128 stands for zero in the data rows.
Every row has a hidden score. How much higher is the second row's score than the first row's in each pair? 10 means about the same, 20 much higher and 0 much lower. The score is a weighted sum of the row's numbers plus the product of two more (or one squared), each taken from its middle value.
[129 149 144 168 177 165 144 153 145 161 135 111  96  93]
[130 143  95 130 112 120 129 163 145 160 111 110 145 157] ~ 13
[137  96 148 118 105 118 101 122 113 124 136 152 142 143]
[134 125 135 134 148 128 117 105 112  90 135 120 128 110] ~ 11
[125 100 127  94  82  89  81  96 122 125 109 122 118  95]
[137 141 153 178 162 168 124 149 118 164 115 124 113 129] ~ 6
[141 114 142 144 131 144 122 143 111  96 122 127 149 159]
[133 123 153 126 122 139 129 141 121 100 104  86  90 150] ~ 12
[141 115 149 147 132 147 130 135 104 102 119 134 146 147]
[141 148 147 150 122 151 145 132 135 156 110 120 135 149] ~ 7
[139 120 150 139 122 125  95 115 103 106 124 119 111 114]
[126 131  83  94  91  91  87  98 129 101 130 137 126 105] ~ 8
[128 153 140 166 185 172 168 171 146 152 165 141 116 115]
[138 143 133 143 154 142 165 125 147 157 134 121 143 145] ~ 15
[140 166 144 163 154 149 108 111 133 152 136 133 118 125]
[101  98 109  98 114 106 119 103 105 146 143 157 147 104] ~ 6
[132 143 149 163 150 159 126 169 144 153 121 101  87 103]
[106 103  88 103  91 100  95 127 122 117 124 150 144 120] ~ 10
[139 143 145 132 124 118  81  98 119 108 139 126 114 119]
[105 106  88  98 112 103 120 110 131 128 162 170 153 127] ~ 5
[114  78 117  95  90 111  90 121 120 119  95 113 117  99]
[134 123 116 108 112  95 140 106 119 104 126 127 146 162] ~ 14
[106  92 100 112 101 112 111 122 120 141 150 160 143 146]
[134 115 141 139 122 125 104 116 101  89 103 105 120 116] ~ 12
[142 162 144 118 104  93 126 117 157 147 118 138 140 150]
[115 102 139 100 109 110 113 105 111 127 114 140 132 105] ~ 7
[139 144 148 140 121 129 126 134 128 170 123 130 103 141]
[141 138 128 136 148 137 157 131 128 107 132 128 149 162] ~ 11
[136 122 145 128 126 128 142 139 116 136 152 163 152 162]
[135 139 136 129 117 117 124 125 137 147  94 108 136 164] ~ 11
[140 141 121 157 147 131 140 139 122 151 146 148  97 106]
[140 164 145 127 116 105  90  91 114 143 159 149 110 119] ~ 11
[147 164 146 163 151 147 113 113 128 159 129 130 125 131]
[138 148 145 167 168 167 136 116 122 121 103 114 145 131] ~ 12
[142 168 156 157 157 155 108 125 131 155 133 129 112 125]
[136 145 139 117 128 120 153 119 140 146 124 129 157 148] ~ 12
[125 145 140 161 163 171 176 120 141 124 131 133 138 145]
[131 111 141 144 137 153 127 143 110  96  74  77 123 132] ~ 7
[102 133  80  95  91 104  99 126 106 113 137 127 111 108]
[132 130 125 121 113  98 101 104 120  90 119 132 134 136] ~ 10
[123 128 138  99 118 115 168 123 162 107 133 156 165 159]
[145 151 132 170 147 158 134 169 150 166 137 135  84 100] ~ 4
[137 107 146 128 134 131 112 101 113 116 156 153 153 141]
[137 117 127 118 111 102 122 106 133 143 172 176 147 159] ~ 9
[144 139 147 115 106 116 139 142 144 166 107 117 142 165]
[139 101 146 141 130 149 116 133 109  92 114 129 141 145] ~ 9
[139 154 139 165 155 162 131 177 137 168 146 120  84 105]
[135 146  96 133 134 130 124 151 137 164 139 114 151 145] ~ 8
[138 128 144 126 142 129 168 131 123 122 173 168 162 152]
[109 114 115  93  91  84  82 101 123 136 140 153 120 108] ~ 8
[144 148 139 150 144 153 112 160 149 140  85  78 133 155]
[132 107 149 163 155 167 105 158 105  92 109  95  99 127] ~ 8
[139 140  99 126 115 110 125 122 110 143 144 141 101 117]
[146 171 139 115 110 102 133 128 154 159 131 133 140 148] ~ 11
[136 147 138 144 133 152 156 142 131 153 113 113 136 160]
[133 146 139 164 178 163 146 138 115 138 146 142 132 110] ~ 7
[131  94 128 116 118 113 157 129 114 108 107 116 146 160]
[133 144 149 126 135 125 178 139 145 128 159 149 158 157] ~ 13
[121 138 140 125 135 120 116  90 113 116 143 124 123 104]
[113  99 136  90 105 113 110 100 108 121 115 125 133  92] ~ 8
[132 132 140 140 140 128 116 110 116  97 135 116 118 113]
[ 90  87  89  93  95 105  98 115 123 125 103 131 114 106] ~ 6
[146 155 141 133 125 113 124 127 140 117 131 131 147 156]
[119 119 150 163 152 167 102 144 113 101 106 119 119 109] ~ 6
[145 125 142 142 138 141 113 131 122  97  96  89 111 111]
[128 129 141 137 147 154 156 132 121  89 112  93  93 120] ~ 12
[114  78 124  99  93 111  99 116 109 130  94 101 112 103]
[135 103 148 100  97 108 158 144 142 110 136 153 146 158] ~ 17
[135  96 146 120 113 130 106 126 104 105 128 140 137 137]
[147 163 150 157 145 149 136 142 151 155 115  97  67  71] ~ 8
[142 167 143 114 118 101 135 130 142 157 123 124 152 151]
[149 127 143 142 129 147 137 156 108  99 119 125 150 152] ~ 12
[129 117 140 133 141 150 127 114 113  88 137 107 136 145]
[112 123  76  91  83  85  79 100 133 114 138 138 125  94] ~ 7
[128  99 127 108  91 114  94 119 107 133  89 123 129  93]
[140 129 144 100  97 118 151 140 139 113 117 141 144 161] ~ 18
[105 106  93  96 109 107 111  95 115 121 147 128 135 114]
[138 100 140 101 103 108 153 154 140 118 132 152 153 161] ~ 13
[111  98  91 111 117  99 151 126 155 136 156 166 154 157]
[124 149 151 146 157 163 177 147 138 123 107  92  82  77] ~ 11
[ 99 102  81  97  90 108  93 124 134 128 128 142 131 112]
[131 150 150 158 149 162 143 161 148 158 104  77  71  85] ~ 9
[124 120 140 139 157 150 134 115 116  92 132 141 155 136]
[140 140 143 119 115 127 158 141 134 129 146 148 141 154] ~ 10
[141 105 153 123 117 121 148 139 124 137 155 160 150 160]
[153 166 138 167 160 149 115 129 130 149 136 140 110 114] ~ 6
[144 160 150 139 138 140 103 152 154 100  98  89 118 134]
[113 106 140 106 113 115 112 104 112 127 135 148 139 105] ~ 7
[140 111 129  98  89 108 131 129 144 153  94 120 156 159]
[133 145 145 115 140 127 170 134 140 121 153 149 154 151] ~ 7
[155 164 134 147 137 124 101 137 153 144 109  95 134 149]
[132 146 145 169 157 174 135 149 118 151  97 121 116 135] ~ 6
[132 147 145 117 131 114 161 126 142 161 135 135 152 155]
[102 107  97 116 131 113 163 107 114 103 132 123 162 152] ~ 11
[146 128 148 130 124 116 105 103 125  91 150 126 127 147]
[111  84 134  93 114 108 109 102 106 127 105 131 123  91] ~ 1
[128 120 130 149 132 139 125 135 109  94  80  95 143 142]
[146 125 151 123 124 121 153 152 115 121 155 162 151 169] ~ 12
[128 152 141 114 124 110 117  96 104 132 130 125 127 111]
[125  82 127 104 114 112 156 149 147 127 147 161 148 162] ~ 11
[138 111 141 146 136 141 131 144 111 103  69  87 136 137]
[ 78  75  82  97  89 113  94 118 123 122 100 112 110 101] ~ 12
[133 137 143 151 153 167 147 158 152 103  96  86 128 120]
[128 142 147 168 177 166 146 155 150 155 129 103  83  97] ~ 8
[137 144 141 118 109 113 147 144 152 157 108 117 145 161]
[ 99  89 103  94  96 111  98 116 108 139 109 137 125 111] ~ 6
[127 123 146 110 123 119 165 129 132 132 166 167 161 159]
[132 136  91 107 135 106 137 105 108  90 121 111 120 108] ~ 5
[136 102 144 128 139 122 158 113 122 135 174 166 159 157]
[ 75 101  78 120 137 118 170 128 137 121 161 168 167 155] ~ 2
[131  98 132  94  90  87  87  92 141 136 108 118 112 102]
[126 124 143 131 109 126  97 114 105 121 113 116 114 108] ~ 9
[ 80 103  76  99 120 106 144 117 134 167 152 124 155 155]
[142 136  79 108  98 110 106 116 111  99 122 123 107 116] ~ 13
[126 148 149 139 151 151 170 135 127 106 103  85  81  95]
[132 112 135  98  88 109 128 139 144 146  90 112 150 153] ~ 13
[ 82  95  72 116 138 122 168 124 133 126 155 168 173 157]
[133 141 145 170 162 171 139 198 135 160 144 136  94 110] ~ 9
[121 103 130 111 129 110 117 103 111 112 155 157 154 131]
[123 103 119 128 145 125 126 104 107  89 127 119 142 121] ~ 10
[129 148 137 138 152 163 176 115 146 129 146 136 133 142]
[ 97  89 114  97 112 111 115 111 122 119 116 113 121 107] ~ 7
[137 163 155 171 156 151 126 138 143 155 132 128  89 116]
[106 102  97 101 103 109 105 118 128 144 145 162 147 144] ~ 9
[120 145 144 170 150 172 152 145 123 143 107 122 129 151]
[128 133 150 126 130 120 113 107 114 113 148 125 127  99] ~ 13
[121  94 121  96  91  95  80 102 130 127 109 122 109  99]
[134 125 148 158 142 146  96 138 125  87 120  94  94 122] ~ 12
[133 153 143 171 176 173 142 123 128 153 142 133 131 126]
[137 129  94 112 108 108 115 118 113  90  96  97 112 112] ~ 10
[101 121  85 105 103 108 129 130 137 174 138 119 145 153]
[130 148 146 172 164 172 134 193 137 152 128 130  96 113] ~ 4
[139 102 139 116 137 140 119 109 114 106 149 140 156 132]
[138 144 151 141 132 155 147 150 131 110  71  79  73 101] ~ 11
[108 101 105  99 127 114 130 107 120 145 171 171 163 138]
[145 122 147 134 131 155 136 147 121  91  92  95 101 143] ~ 14
[130 158  87 125 116  96 118 117 147 163 153 122 140 144]
[129 108 141 103 127 114 114 104 121 115 143 155 149 118] ~ 12
[133 153 141 169 165 172 145 154 122 157 109 107 102 132]
[118 142  83 107 121 111 125 102 118 112 172 139 129 104] ~ 11
[134 120  89 101  93 109 133 139 144 163 127 122 154 152]
[ 88  87  92  97  92 107 101 121 110 134 101 122 118 110] ~ 8
[132 110 141 144 156 150 118 109 111  90 129 120 143 117]
[125 131  83 109  86 104 105 120 112 127 148 126 112 115] ~ 9
[119  97 139 101  89 109  94 120 114 134  98 124 117 107]
[123 139  78  97 116 111 119 103 114  94 141 128 120 110] ~ 7
[142 136 154 131 123 137  99 117 120  91 124 115 125 146]
[111 100 104 120 115 115 147 127 109 106 109 120 155 153] ~ 5
[134 146  98 122 135 112 145 104 114 128 171 153 114 106]
[137 115 143 133 128 131 136 129 110 129 148 157 152 155] ~ 12
[ 87  83  93  92 106 102 113 103 114 133 128 141 132 102]
[142 135 123 132 129 109 114 107 121 108  98 113 151 153] ~ 16
[129 132 146 134 142 159 156 133 125  88 112  99 107 132]
[107 120  80  93 117 107 116 101 112  82 126 132 137 107] ~ 4
[117 117  73 102  88 105  99 124 111 101 109 116 119 105]
[129 152 145 164 181 173 159 173 147 153 165 155 110 105] ~ 4
[134 148 138 118 135 128 178 130 142 128 149 147 165 158]
[150 172 148 144 127 136 142 121 140 144 127 130 133 148] ~ 9
[151 165 153 137 117 138 134  97 139 102 118 133 135 152]
[124  94 148 125 115 114 144 140 124 149 147 161 145 161] ~ 9
[114  89 134  98  98 109 102 120 116 137 130 150 149 121]
[135 119 138  99  93 106  96 125 112 109 120 119 122  99] ~ 12
[123 142 157 147 154 155 170 151 134 121 107  86  79  84]
[132 150 145 157 139 165 124 125 114 121  85 104 133 149] ~ 6
[147 125 139 124 113  97  92  96 124 126 159 167 147 141]
[140 102 132 117 114 115 153 125 118 118 108 107 150 154] ~ 5
[137 149 142 145 145 162 177 124 141 132 151 143 147 152]
[136 148 153 164 161 169 147 177 145 161 114 112  77  96] ~ 7
[145 139 140 118 112 119 150 144 139 160 102 117 140 161]
[141 166 155 155 154 142 128 140 160 161 128 102  78  85] ~ 8
[119  85 115 113 134 114 180 122 147 119 159 170 170 155]
[145 160 152 162 151 147 125 150 162 150 109  91  75 104] ~ 10
[105  99 102  95  89 104  91 122 111 132 126 122 124 116]
[151 173 131 154 148 116 128 127 142 147 160 160  93 109] ~ 10
[114 152 144 163 168 173 178 113 139 132 134 128 118 138]
[135 128 152 151 146 147 130 151 131  92  99  90  87 100] ~ 8
[131 148 129 163 151 146 142 162 129 159 150 138  92 109]
[150 164 143 108 105  95 130 121 147 150 132 132 131 157] ~ 16
[129 127  90 107 107 110 138 143 149 170 124 121 148 161]
[124 145  89 131 127 118 136 154 139 168 132 118 146 152] ~ 7
[139 151 129 161 146 144 129 156 140 163 138 103 114 126]
[149 164 147 126 121 109  90  98 116 152 154 153 100 114] ~ 12
[125 127 120 139 152 137 140 117 116  97 106 107 160 149]
[107 104  77 100  95 104  91 124 126  99 109 120 123 103] ~ 8
[128 103 133 113 124 114 119 103 120 123 148 158 161 130]
[ 78  89  72 114 141 122 177 124 132 121 164 177 167 153] ~ 5
[132 133 143 122 124 120 113 105 115 127 137 126 121  99]
[147 164 134 162 156 146 123 161 162 160 161 158  86  99] ~ 8
[146 164 148 132 125 134  81  92 120 120  91 113 115 109]
[122 136  77  96  88  92  86  95 124  90 123 140 124 103] ~ 14
[124 145 142 162 152 167 127 138 123 165 114 115 123 142]
[127 150 139 115 128 112 154 115 140 148 128 136 156 154] ~ 13
[120 149  86  92  82  88  83  99 118 113 157 139 114 108]
[141 148 144 132 122 108  84  96 119 103 143 124 107 115] ~ 12
[135 143 149 150 132 151  99 123 110 122  69 101 116 111]
[ 96 102  82 101 119 104 117  99 131 111 157 158 156 121] ~ 13
[147 115 151 115 114  97 135 120 135 131 173 173 143 153]
[100 104  92 102 116 110 124 110 129 141 166 175 160 129] ~ 3
[140 127 143 137 128 145 130 142 121  99 122 129 142 163]
[137 135 140 141 126 134 150 149 122 107 110 120 146 158] ~ 9
[124 103 136 110 125 120 118 104 111 125 139 156 152 122]
[ 98  87  75 125 119 115 157 139 127 137 135 162 142 158] ~ 5
[129 119 139  99  88  88  79  93 117 135 105 117 117  98]
[138 144 150 166 155 174 158 168 139 154  92  84  75  99] ~ 8
[109  98 101 106  98 105 107 120 119 147 141 161 146 136]
[125 115 136 144 154 147 117 101 113  97 134 121 141 118] ~ 15
[132 107 135  94  88  93  83  99 125 118 104 118 114 103]
[123 131  77  98 110 111 108  96 109  87 128 129 135 108] ~ 6
[149 163 145 134 120 114 117 106 131 160 146 136 110 131]
[135 143 145 132 133 153 158 111 133 111 121 140 161 156] ~ 7
[140 142 148 165 148 161 132 133 119 162 109 127 127 147]
[108  88  88  99  87 106  93 121 131 113 118 140 135 125] ~ 12
[113 119  89  93  87  88  84 104 137 116 129 139 123 115]
[142 147 140 124 106 116 143 144 148 161 102 123 140 159] ~ 11
[112 110  89 101  90 103 100 119 127 108 120 150 135 118]
[121  99 102 114 131 111 147 105 107  85 133 128 161 143] ~ 10
[131 115 138 142 132 142 131 142 113  98  62  89 143 142]
[131 142 114 152 133 135 129 157 145 170 132 111 123 137] ~ 9
[128 101 144 105  98 114  95 120 109 127 110 140 130 109]
[105  90 102  88 112 102 116 100 128 119 135 116 128 105] ~ 8
[132 137 146 112 117 136 165 117 149 107 134 156 158 152]
[146 161 138 134 128 125 138 121 151 162 128 131 119 145] ~ 10
[143 143 153 169 161 166 121 153 123 162 118 127 118 121]
[104 100 103  96  89 103  94 120 124 129 117 109 120 112] ~ 16
[113 106 100 119 110 110 139 128 107 104 106 119 144 153]
[123 104 111 113 131 118 140  99 124 142 173 173 159 150] ~ 13
[121 125  82  95  97 106  99 110 103 109 111 110 113 110]
[114 110 115 120 140 112 137  97 113  91 127 130 151 143] ~ 14
[127 154 144 154 156 157 166 116 142 149 133 132 146 145]
[124  85 127  98  95 104 100 117 115 135  81  99 111 107] ~ 8
[134 145 148 154 141 162 142 129 130 161 109 112 132 146]
[128 138  88 103 122  99 118 112 120 131 165 145 115 119] ~ 9
[110 107 114 109 128 114 128 106 122 145 169 168 156 140]
[147 131 149 133 129 130  95 113 121  89 128 142 148 136] ~ 14
[144 163 154 150 138 148 127 107 124 111 104 128 134 143]
[128 114 144 108  99 109  78  92 113 116 150 151 136 114] ~ 13
[146 149 150 176 159 163 134 155 120 149 128 128 106 125]
[149 126 147 107 105 113 159 145 139 125 143 156 154 160] ~ 15
[132 150 143 119 110 113 145 142 146 169 116 120 145 156]
[145 143 139 131 128 129 144 155 137 137 110 117 144 155] ~ 9
[134 148 142 160 170 156 144 141 149 160 151 108 102  95]
[130 109 135 133 128 116 102 126 112  98  97 110 122 127] ~ 10
[136 163 149 161 157 152 108 143 136 157 122 137 112 119]
[130 147 143 170 185 175 139 163 124 155 132 131 122 115] ~ 9
[112 118  87  88  89  82  87 103 139 121 142 149 130 102]
[130 128  84 108  94 106 107 119 106  84  99 107 116 111] ~ 10
[129 144 119 149 155 138 141 144 143 152 124  97 163 153]
[113  97 112  93  89  86  77 105 124 124 112 118 114 102] ~ 12
[134 145 151 140 130 129 131 137 126 158 116 116 115 143]
[139 146 145 131 126 132 148 148 120 122 113 123 143 163] ~ 10
[131 101 118 126 121 122 109 120 102  97 104 119 142 138]
[131  97 138 106 120 119 117 100 111 121 165 162 160 133] ~ 13
[139 138 138 138 147 143 159 136 131 102 141 139 162 152]
[132 131 149 150 147 150 106 144 127  87 107  93  86 114] ~ 9
[145 142 141 167 154 147 143 175 146 159 149 141  97 108]
[128 149 147 123 131 146 182 133 140 123 164 145 141 151] ~ 15
[140 130 123  88  96  90 124 120 158 148 118 138 151 156]
[138 148 141 172 161 168 121 182 128 163 116 139 102 121] ~ 2
[141 141 127  89  90  85  79  94 123 107 133 125 114  97]
[154 167 120 148 139 108 127 102 131 145 165 158  98 112] ~ 12
[125 116 128 129 150 123 117 111 110  85 129 120 137 122]
[ 85  79  73  89  90 110  94 117 118 122 111 122 112  96] ~ 8
[142 141 138 122 112 116 149 150 139 162 111 119 145 155]
[122 112 143 163 149 164 106 143 114 104 108 110 113 110] ~ 8
[140 126 146 101  96  99  85 104 111 137 124 146 130 105]
[143 140 147 151 146 173 156 165 137 117  85  77  81 121] ~ 13
[136 148 144 165 177 159 145 145 154 155 145 113  88  79]
[148 150 154 143 123 141 109 151 158  98  92  91 113 121] ~ 15
[117 123  88 132 149 117 147 116 113 102 129 137 163 157]
[138  95 142 122 117 118 124 125 117 150 150 162 150 158] ~ 11
[146 161 149 113 103 110 151 127 157 117 155 153 137 153]
[145 144 148 140 124 129  95 116 101 142 147 124 110 112] ~ 4
[129 131 135 163 162 168 114 115 123 118 122 130 130  99]
[ 99  94  84  90  90 109  91 114 117 116 124 116 112  97] ~ 12
[ 95  95  82 123 115 119 158 145 142 123 132 157 149 160]
[129 140 150 171 176 175 141 162 138 155 147 136 108 109] ~ 8
[129 151 136 127 136 123 144 112 133 145 117 127 153 142]
[119 104 107 117 115 108 137 124 108  98 102 121 144 155] ~ 12
[107 113 100 117 126 112 157 108 105  95 131 126 160 158]
[105 105  87 100 116 100 116 106 134 111 154 153 154 116] ~ 7
[ 82  81  74  93  92 103 104 122 118 122 106 117 115 110]
[129 129 145 101 114 111 167 121 152 103 152 163 159 158] ~ 17
[136 123 147 102  92 110 156 151 149 105 127 151 152 156]
[124 103 111 124 138 119 138  96 112  86 130 120 158 144] ~ 7
[133 124 152 110  93 104  85  91 120 109 140 153 134 103]
[133 154 139 164 156 152 141 166 124 158 150 147  87 102] ~ 5
[119 111 153 144 139 162 118 172 122  92  71  76  85 108]
[ 87  72  81  94  88 109 101 119 132 120  99 125 113 100] ~ 10
[137 143 149 117 110 139 158 149 136 124 134 153 140 165]
[131 111 145 135 131 125  99 115 109  91 101 113 121 123] ~ 8
[122 148 138 167 178 172 147 135 126 146 125 127 126 130]
[109 126  77  95 112 109 115  99 117  96 135 121 126  93] ~ 10
[137 104 137 129 144 129 139 110 113 134 174 159 166 149]
[134 145 144 121 130 118 155 116 136 157 134 133 155 147] ~ 5
[127 144 141 172 180 171 167 164 151 149 141 108  84  92]
[148 141 135  88  94  90 118 110 157 136 109 124 144 154] ~ 17
[112  95  82 114 112  92 151 130 163 130 157 174 142 149]
[122  99 130 114 111 113 135 131 117 150 156 161 155 159] ~ 15
[126 141 144 152 159 166 110 115 117 126 106 117 123  93]
[140 112 147 142 143 160 122 173 134  91  86  81  88 110] ~ 11
[136 144 133 130 119 126 148 146 137 156 110 115 141 156]
[139 139 154 161 139 156 155 161 140 159  83  89  78  86] ~ 9
[137 135 143 139 151 152 117 102 107 106  97 105 126 113]
[106 104  81 126 118 114 146 131 111 124 119 147 153 155] ~ 6
[133 145 103 139 152 134 143 141 150 147 132 109 157 157]
[ 91 103  99  98 115 109 114 104 132 139 165 170 156 129] ~ 11
[ 99  86 110  98 112 107 104 112 130 121 127 112 128 104]
[140 164 155 162 161 153 110 159 144 151 130 146  97 120] ~ 10
[144 161 129 144 132 124 108 138 149 147 118  99 147 152]
[133 148 125 154 137 139 130 152 144 170 137 114 132 137] ~ 9
[102  84  91 115 141 111 174 129 145 126 163 176 156 156]
[136 157 151 160 144 142  83 117 118 120 101 141 119  99] ~ 9
[104 102 107 122 109 109 142 120 101 112  97 119 148 161]
[123 134  80  90  89  89  87 107 134  93 134 149 131 106] ~ 10
[143 162 155 121 119 118 148 125 146 125 151 142 132 156]
[128 134 135 127 140 126 164 137 140 147 139 124 152 150] ~ 6
[144 141 148 159 152 171 150 167 142 134  78  74  76 106]
[122 143 145 171 182 177 145 165 138 155 150 133 115 120] ~ 7
